A: a few groups of rows, each row roughly a mix of its group's hidden directions:
A (114 x 10):
[[-13.1 -18.1 -15.9  10.7  -0.8  31.1  -1.6 -35.8  14.5 -26.6]
 [ 44.0  -8.4  14.8 -26.6 -14.6   8.0  12.9 -14.3 -20.5   6.4]
 [-18.6 -11.9 -36.1 -22.1  27.1   8.2  22.8  -0.1  -0.6 -20.9]
 [ 36.9 -10.2  21.3  15.4   3.1  -9.7 -26.1  17.9 -12.0  25.0]
 [  9.8  -1.4   8.9  35.4 -41.9  15.8  -8.2   4.1   3.1  22.4]
 [ -9.1   2.2 -18.8  35.5   0.4  14.6 -40.3  -2.2  -6.4  21.3]
 [ 24.7 -42.4  -1.0  -8.9  13.5   4.0  20.4  26.4 -15.2   2.1]
 [  1.6 -26.1  13.2 -20.5  -4.5   9.7  -4.5 -35.0 -29.3 -23.2]
 [-12.9  26.2  -6.0  -3.1 -23.3  -3.1  26.4  -7.4  41.4  10.9]
 [  6.5  -7.0  13.2  -9.4  -0.2  48.9  11.6 -29.8 -16.1   3.3]
 [ -1.3  21.7 -23.1  22.1 -14.8  -3.0  34.2   5.7 -33.3   2.5]
 [ 23.8 -46.7   3.3 -13.4  16.9  -4.2  10.1   5.0 -19.3 -17.2]
 [  6.8 -41.8 -31.2  18.1 -11.3  11.3  24.1   3.0  -5.1   8.7]
 [ 17.5  50.1  -7.2   6.1 -20.8   6.3   4.6  -9.2   4.6  23.1]
 [ 28.7  -5.0  16.2  26.8 -19.7  10.4 -32.2  17.7  15.4  11.0]
 [-21.2   3.5 -12.6 -30.6  -8.0  42.2  13.9  13.6  14.9   6.1]
 [-18.0   7.0   7.2  35.6  15.9   1.0  30.9   9.9 -12.5  29.7]
 [ 24.9 -11.6 -18.4  30.6  -1.2  10.0 -33.9 -27.3   0.8  -3.2]
 [ 14.0  -9.9 -10.5 -11.2  37.0  14.5  11.1 -22.3 -30.4 -19.6]
 [-30.7  25.7 -23.7  17.9 -24.3  18.5  16.7  13.7   3.3 -11.6]
 [ 37.0  -8.7 -14.9   9.4   3.6 -20.7  39.8   3.7  13.9  -7.1]
 [-20.8 -14.0 -24.2  20.9  21.9  20.4 -29.1   0.7 -24.0   8.3]
 [-10.7  -3.3   3.2 -13.7  11.4  14.0 -28.2 -22.2 -39.7 -22.9]
 [-11.2  18.2 -15.5  31.9  14.8 -20.2  10.4  16.4  32.3  16.6]
 [ 20.2 -35.9 -37.6   4.3   2.9   1.7   1.2   6.7  21.3  19.9]
 [  1.4  34.3   6.4   6.0  -3.6  19.1 -31.8  19.7 -30.7   8.2]
 [ 15.7 -17.6  19.4 -19.0  31.1  -0.5  25.2  13.2 -31.0  -1.1]
 [-19.7  21.5  -0.1 -39.1  -3.0 -22.3   5.1  32.3  -8.0   4.5]
 [ -5.2  -6.3 -24.6 -34.6 -13.6 -25.4 -24.3  15.0   5.0 -22.3]
 [-14.4  15.9  16.8  43.1 -12.2   9.7  -1.4 -14.0 -31.6   0.7]
 [  7.7 -43.5  16.0 -17.5 -12.6  20.1  -1.0   6.6  18.3  24.1]
 [-11.6 -23.3   2.4  -3.5  -8.9  49.9 -22.7 -14.9  -5.2   2.7]
 [  9.3  46.1 -10.3  -6.4 -21.1  -8.1  16.6  -3.4  26.8  12.6]
 [  9.9 -39.7  -8.3  -5.7  24.0  21.8  -4.5  -5.3  19.1 -28.3]
 [-20.0   2.9   4.8  37.0  -9.4  10.1 -22.3  12.8 -36.7   5.6]
 [ -3.1  44.8   9.2  16.0  -7.8  -9.1  -6.6   3.1  21.0  32.3]
 [  7.9  26.6  -3.1  12.3 -21.7  27.6 -16.1 -21.4  -9.9  32.5]
 [ 22.8  -5.2 -10.4   3.1  27.2   5.8  38.8  -2.4   3.5 -32.8]
 [  6.0  -0.2  -7.4  -0.2  -2.6  21.6 -23.8  40.9 -35.0  -3.6]
 [-38.9  -5.0  24.4  11.8  -9.3  10.1 -32.4  -9.4 -14.0  15.6]
 [-19.4  -9.2 -13.6   9.6  -2.5  -1.7  54.0  -4.4 -15.0  11.2]
 [ 44.3  -7.6  19.7   4.8  15.5  -9.7  22.5  -2.1 -24.5  12.7]
 [  1.7 -60.1  -1.3   3.1  -1.1  -3.9   9.8  10.7  -1.1 -13.3]
 [  0.7  10.9   8.0 -16.8  35.7 -19.6 -26.9 -34.0   4.9   1.9]
 [-37.1 -18.4   8.2  21.6   6.1 -17.5 -30.1  -8.5   2.9  21.4]
 [-22.0  39.6 -13.3  -0.8 -14.0 -23.3  28.6   5.4   4.5  14.2]
 [-34.6 -22.3   7.1  -4.2   1.0  25.9  12.4 -22.9  -5.9 -29.7]
 [-26.3  -2.7 -31.0 -20.6  -6.0 -20.9  -0.9  28.2 -24.0  10.4]
 [-21.8   2.1  11.4  -6.7  24.6 -14.3  13.3   1.3 -31.7 -37.3]
 [-22.9 -13.5 -12.7  -4.6  32.5  17.0 -26.9  15.6 -18.8 -21.8]
 [ 43.3 -20.1  15.4 -13.7  10.6 -27.4   2.7  15.6 -14.4  -2.6]
 [  6.4  25.1  -0.4  20.6  19.9 -16.5 -25.0  22.4 -11.7 -31.8]
 [ 25.3 -19.4   5.4 -21.1   1.0 -23.4  23.7 -20.1  31.7   5.5]
 [ -6.4 -10.5  -9.8 -17.7 -37.5  21.6 -12.9  32.7 -19.0   2.1]
 [ -6.4 -48.7   7.8   0.9  13.3 -18.5 -25.6  18.1   7.5  -1.4]
 [-17.4 -22.1  34.5  24.6   5.0  18.3 -10.6  17.9  25.0   5.2]
 [ -8.8  11.6 -32.3   9.4 -22.3  13.5 -16.2  -5.4  34.1  23.7]
 [-16.3 -49.8  14.5  20.2   0.1 -13.2   3.2 -21.1  -6.6   1.9]
 [-24.9  20.6  22.7  -6.0 -13.6  -3.0  29.2  -3.7 -37.2  -1.4]
 [ 20.4  18.0  -5.0 -16.0 -28.1 -41.7  -9.0  14.9  13.0   2.1]
 [ -5.1  44.7  -8.5  -3.6 -27.2   3.3   3.5  -3.4   5.6  33.5]
 [  8.4  47.6 -15.0  -9.2   6.0   5.3 -20.7  -7.4 -25.7 -13.3]
 [-36.5  15.3  20.9 -35.2  -6.5  22.1   5.8  15.0  -2.9   1.5]
 [ 13.7  38.3  -2.8 -28.9  -2.3 -36.0   0.7  14.4  -5.0   1.2]
 [-11.4 -27.3   0.3  -7.7   9.5  32.8  -4.6  41.6  -7.3 -11.2]
 [ -9.5 -35.7  27.3   8.3   7.7 -26.7  -5.1  16.3 -26.4  -9.6]
 [-32.9  -0.4 -20.0   7.5 -23.9 -28.4   0.0  19.9  26.6  -3.5]
 [  0.0  11.0 -28.2   6.9 -26.5   2.2 -10.1   0.9  25.9  39.9]
 [ 15.4  -6.7  32.2 -26.0  14.9  31.6 -26.1  -1.1  -3.4 -11.2]
 [  0.4 -45.7   5.5   2.9  -0.2  33.9   5.7 -14.3  12.8 -18.7]
 [-39.0  16.4 -14.1 -12.2 -17.1  23.7  29.7  -8.4  -9.4  -1.4]
 [-29.3 -17.8 -38.4  -0.7   4.2   3.3 -16.6  13.6 -28.9   8.0]
 [-11.8  31.8  27.5 -28.5   6.3   2.5   6.0 -34.3   3.3  -7.2]
 [ -6.9  32.2 -23.8 -21.4 -24.6   6.2  17.6   9.4  29.7   0.1]
 [  5.4  34.3 -30.1  19.7  -2.0 -36.7   6.0 -10.2   6.5  -0.9]
 [ 15.0  16.7 -26.4  23.8  10.0 -33.1   7.5  18.5  20.7  15.9]
 [ -0.8   8.8  -7.5  13.2  27.8  -0.3 -51.7  12.1 -10.8   3.7]
 [ -2.6 -15.6 -29.0 -18.8  12.1  32.8  24.0  25.5  -0.5 -11.9]
 [  5.5  46.0  13.5 -16.2  13.6 -28.5  13.0   7.7  11.7  -9.1]
 [ -7.2  44.5  -0.7  -3.4 -22.5  24.6  15.2 -24.3   4.2   6.7]
 [-10.5 -25.7   4.5  41.6  -6.2  -1.3   3.1  34.1  -2.6  17.2]
 [ 17.2   0.3  -4.8  16.8 -32.6  40.0  19.3 -15.4   5.8  11.7]
 [ -8.3 -22.1  -6.9  10.3   3.8  34.0  21.4 -35.7   3.8 -20.2]
 [ 18.8  12.8  13.5  20.9  14.8 -18.8 -24.6 -32.7   9.0 -23.9]
 [ -7.7  32.1 -36.9   4.9  19.2 -32.6  -1.5  -7.6  -2.5  -7.6]
 [-10.0 -23.2   4.8  -4.3 -46.6  12.4 -12.1  11.8 -26.0   8.2]
 [ 11.9  -3.6   2.3  15.4   2.6  35.8 -43.8 -19.7  -3.6   5.9]
 [  0.6 -15.2   7.2 -28.1 -12.1  44.2  -3.2 -10.7 -24.8  11.3]
 [ -2.5 -38.9 -11.6  -6.9 -12.9  36.8 -15.3 -19.8  -4.9 -12.7]
 [-21.9   9.7 -37.7  -1.4   6.9 -10.6 -12.3  16.5 -33.3  18.6]
 [-13.8 -53.1  15.1  12.0   8.1  -9.1  11.5 -18.1   6.5  -2.5]
 [ -1.1 -17.9 -37.4  -3.7  28.4  10.6   0.0  25.9   4.7 -26.2]
 [-20.0  43.3   5.4   4.8 -32.0   9.6  11.6   0.5 -13.6  16.6]
 [-17.0   5.1  -4.2  39.3 -30.4 -17.3  17.7  -1.2  12.9  21.1]
 [ -1.3  12.8  -6.9 -39.0   3.6  26.5  21.3  -2.0  22.3 -25.0]
 [-21.3 -24.6 -11.4 -41.8   0.8 -10.6 -12.7 -17.5  22.7  -3.4]
 [ -5.2  19.9 -18.2   1.4  22.0 -33.1 -21.6 -34.9  -2.9  -3.3]
 [  2.0  -0.9 -18.5  20.6  -8.8  -7.2 -41.5   5.0  34.4  14.1]
 [-19.9 -15.5   2.2 -27.5  19.3  -2.5 -26.6 -15.6  35.9  -3.9]
 [ -7.3  -2.9  30.8 -27.6  30.6 -14.8  -0.1  14.3 -19.6 -22.6]
 [  5.5  14.7   1.7  -7.0   9.7   6.4 -32.9 -17.9 -44.7 -14.2]
 [  5.4 -35.7   1.3 -36.6  28.3  -4.8  -3.7  20.1  11.4   4.7]
 [  6.6 -44.0  23.7  -9.8 -16.3  11.2  29.2  -9.4   6.6  -5.2]
 [ 21.9 -27.4  -5.9 -34.1  19.2 -12.1  17.1  -6.4  24.8 -11.8]
 [ -9.1  29.0  19.6 -20.5  28.8 -13.1  -0.3 -17.1  -9.8 -30.3]
 [-10.0  -1.0   4.6 -38.1  -4.2   6.3 -18.6  -2.6  23.9 -38.4]
 [ 27.4  17.3  31.1   1.6 -11.1   0.6  21.0 -35.0 -12.3   8.6]
 [  5.2  -7.6 -22.9 -35.9 -21.5   0.8  25.3 -17.7   7.3 -25.8]
 [-26.2  -9.6 -12.4 -14.4   0.7 -11.7   8.9   4.0  50.6  10.2]
 [ 14.8   1.3 -37.9   1.4 -10.9  -6.8   8.7 -39.8  -0.1 -23.4]
 [ 34.3   6.7  -1.1 -14.3  40.9 -17.1 -18.5 -11.0 -11.3  -6.8]
 [ 35.0 -28.3   0.3   3.6  33.7 -10.5 -13.0  -0.5   7.5 -22.7]
 [ 31.8 -23.4   0.1  20.1 -18.1  11.5 -10.5 -22.1  26.3  17.9]
 [ 26.1 -36.2  19.9 -11.9 -18.7 -10.0 -16.0  10.1  21.2 -16.0]]

one row of each group, then the others: which group is each in?
[ -4.8 -16.1   6.8   1.9 -38.0  26.2   3.7 -12.6  17.7  33.1] : K
[  4.9  10.0  17.7 -53.6 -13.5  -2.9  -1.5   9.3   9.5 -18.8] : Z
[-35.0   8.9   8.1  33.9  -2.7 -15.5  -6.6  -8.7  21.0  26.6] : V

[-17.4 -10.7 -12.4  26.8  18.9   5.3  38.2   2.0  18.3 -23.8] : V
[-14.2  11.7  -5.2 -39.4 -10.2  26.1  16.6  17.7   9.2  25.6] : K
[ 14.5   7.4 -22.3  28.7  24.3 -40.5   2.8  -4.4   2.2 -13.6] : Z
[  4.6  17.6 -28.3  -3.2  26.0 -42.0 -10.8  17.6  -4.6   2.8] : K
[ -3.0  26.6 -36.3  29.6 -12.0  -4.6   7.2  23.7 -18.7   0.6] : K
[-18.3   1.5 -10.7  31.5  -7.4  12.4 -11.3  35.7 -16.7 -26.5] : K
[  3.6  16.8   3.0  14.7  18.3 -33.5   3.5 -43.0  12.9   5.4] : V
[ 11.5  20.0  16.8  26.0   7.5   4.4  -6.0 -24.2 -41.9  -9.8] : V
[  5.7  32.4 -14.8  -6.6  32.9  -6.3   1.9  14.4  36.6   4.2] : V
[-40.4  29.9  23.0 -23.2   5.7   2.2 -10.8  -3.8  -0.6 -16.5] : K
[  9.2  26.2  -4.3  14.6 -22.7 -14.5  -8.0 -33.8  16.0  29.1] : K
